[[114 139 106]
 [108 138 115]
 [150 103 149]
 [149 105 150]]
=>
[[114 139]
 [108 138]]

[[138 113]
 [139 105]
 [103 150]
 [102 151]]
=>
[[138 113]
 [139 105]]

[[102 124 106 155 134]
 [144 146 109 147 145]]
=>
[[102 124]
 [144 146]]

[[129 140 103]
 [134 135 111]]
=>
[[129 140]
 [134 135]]

[[127 114 113 124 130]
 [149 150 123 136 130]
 [140 150 151 142 137]]
=>
[[127 114]
 [149 150]]

[[130 146]
 [122 129]
 [123 130]
 [122 121]
 [134 150]]
=>
[[130 146]
 [122 129]]

[[138 117 117 120]
 [104 134 129 138]]
=>
[[138 117]
 [104 134]]
---
[[114 126 116 132]
 [116 124 105 138]
 [141 125 114 134]]
=>
[[126 116]
 [124 105]]

[[107 154 131]
 [149 139 133]
 [111 138 121]
 [101 108 127]]
=>
[[154 131]
 [139 133]]

[[122 134 147]
 [140 156 118]]
=>
[[134 147]
 [156 118]]

[[120 124 131 140 128]
 [141 140 137 132 137]
 [123 103 115 144 132]]
=>
[[124 131]
 [140 137]]

[[115 112 147 105]
 [133 132 115 137]
 [111 112 145 109]]
=>
[[112 147]
 [132 115]]

[[157 127 128 125 125]
 [128 128 129 128 129]]
=>
[[127 128]
 [128 129]]

[[123 113 109]
 [114 133 108]
 [139 130 150]]
=>
[[113 109]
 [133 108]]

[[120 129 147 124]
 [147 151 124 139]
 [114 117 140 120]
 [141 138 114 134]]
=>
[[129 147]
 [151 124]]

[[115 129 118 133]
 [111 133 153 119]
 [145 132 142 122]]
=>
[[129 118]
 [133 153]]
---
[[120 137 112 115 122 152 144 126 138 125 139]
 [148 141 138 152 140 135 138 133 154 102 130]
 [125 147 142 106 136 132 140 111 120 158 121]]
=>
[[125 147 142 106 136 132 140 111 120 158 121]
 [120 137 112 115 122 152 144 126 138 125 139]
 [148 141 138 152 140 135 138 133 154 102 130]]

[[122 126 128 126]
 [120 122 126 131]
 [131 139 129 130]
 [124 140 126 127]
 [116 122 127 129]
 [126 103 130 124]
 [111 129 128 128]
 [125 112 128 129]
 [134 128 128 136]
 [130 138 129 130]
 [124 133 127 127]]
=>
[[124 133 127 127]
 [122 126 128 126]
 [120 122 126 131]
 [131 139 129 130]
 [124 140 126 127]
 [116 122 127 129]
 [126 103 130 124]
 [111 129 128 128]
 [125 112 128 129]
 [134 128 128 136]
 [130 138 129 130]]

[[135 134 138 133 142 138 141 127 135 142 136 140]
 [130 132 125 135 117 126 120 146 131 117 130 121]
 [117 117 126 132 133 124 126 111 116 146 135 107]
 [130 131 121 117 113 123 121 139 131 102 113 138]
 [133 133 132 134 130 132 131 137 133 130 133 131]]
=>
[[133 133 132 134 130 132 131 137 133 130 133 131]
 [135 134 138 133 142 138 141 127 135 142 136 140]
 [130 132 125 135 117 126 120 146 131 117 130 121]
 [117 117 126 132 133 124 126 111 116 146 135 107]
 [130 131 121 117 113 123 121 139 131 102 113 138]]

[[137 106 145  98 131]
 [153 124 137 126 100]
 [142 137 146 121 124]
 [119 104 153 139 137]]
=>
[[119 104 153 139 137]
 [137 106 145  98 131]
 [153 124 137 126 100]
 [142 137 146 121 124]]

[[129 114]
 [155 126]
 [127 140]
 [105 128]
 [128 135]
 [129 115]
 [105 128]
 [149 126]]
=>
[[149 126]
 [129 114]
 [155 126]
 [127 140]
 [105 128]
 [128 135]
 [129 115]
 [105 128]]

[[124 130 129]
 [125 137 144]
 [118 130 127]
 [125 131 131]
 [124 136 140]
 [134 138 141]
 [117 130 120]
 [121 133 136]
 [130 130 133]
 [128 126 121]
 [119 122 106]]
=>
[[119 122 106]
 [124 130 129]
 [125 137 144]
 [118 130 127]
 [125 131 131]
 [124 136 140]
 [134 138 141]
 [117 130 120]
 [121 133 136]
 [130 130 133]
 [128 126 121]]
---
[[131 124 132 130 132 131 130 124 132 131 132 130 130]
 [149 137 125 124 127 148 124 133 135 154 126 124 124]
 [133 125 131 138 132 132 138 124 132 132 131 136 136]]
=>
[[149 137 125 124 127 148 124 133 135 154 126 124 124]
 [133 125 131 138 132 132 138 124 132 132 131 136 136]
 [131 124 132 130 132 131 130 124 132 131 132 130 130]]

[[139 105 140 134 140 132 151 140 130]
 [137 110 138 113 150 119 142 134 133]
 [136 116 130 114 138 115 132 140 143]
 [119 106 111 108 151 135 107 132 126]
 [141 125 143 123 129 107 147 137 137]
 [128 114 127 104 143 112 123 134 140]
 [121 150 124 149 112 141 122 120 119]
 [142 142 147 119 123 105 144 132 148]]
=>
[[121 150 124 149 112 141 122 120 119]
 [142 142 147 119 123 105 144 132 148]
 [141 125 143 123 129 107 147 137 137]
 [136 116 130 114 138 115 132 140 143]
 [128 114 127 104 143 112 123 134 140]
 [137 110 138 113 150 119 142 134 133]
 [119 106 111 108 151 135 107 132 126]
 [139 105 140 134 140 132 151 140 130]]

[[132 133 126 129]
 [143 134 140 105]
 [133 131 125 125]]
=>
[[143 134 140 105]
 [132 133 126 129]
 [133 131 125 125]]

[[140 122 134]
 [144 156 136]
 [128 100 124]
 [146 129 127]
 [137 115 129]
 [133 108 126]
 [150 136 131]
 [136 119 136]
 [145 116 132]]
=>
[[144 156 136]
 [150 136 131]
 [146 129 127]
 [140 122 134]
 [136 119 136]
 [145 116 132]
 [137 115 129]
 [133 108 126]
 [128 100 124]]

[[151 133]
 [148 134]
 [140 115]
 [142 142]
 [149 130]]
=>
[[142 142]
 [148 134]
 [151 133]
 [149 130]
 [140 115]]

[[125 112 109 140 134 144 128 119 144 148 117 126 130 101]
 [108 114 141 114 126 129 136 142 136 131 123 146 143 139]
 [132 133 116 112 113 134 151 150 123 134 120 145 127 131]
 [142 124 130 144 130 120 131 133 129 110 131 145 118 117]
 [132 117 140 143 110 130 117 123 111 143 125 112 136 136]
 [125 125 111 124 125 141 137 133 137 148 119 130 126 108]]
=>
[[132 133 116 112 113 134 151 150 123 134 120 145 127 131]
 [125 125 111 124 125 141 137 133 137 148 119 130 126 108]
 [142 124 130 144 130 120 131 133 129 110 131 145 118 117]
 [132 117 140 143 110 130 117 123 111 143 125 112 136 136]
 [108 114 141 114 126 129 136 142 136 131 123 146 143 139]
 [125 112 109 140 134 144 128 119 144 148 117 126 130 101]]

[[130 118]
 [131 124]
 [134 142]
 [129 106]
 [130 111]
 [133 141]
 [134 144]
 [134 140]]
=>
[[134 144]
 [134 142]
 [133 141]
 [134 140]
 [131 124]
 [130 118]
 [130 111]
 [129 106]]
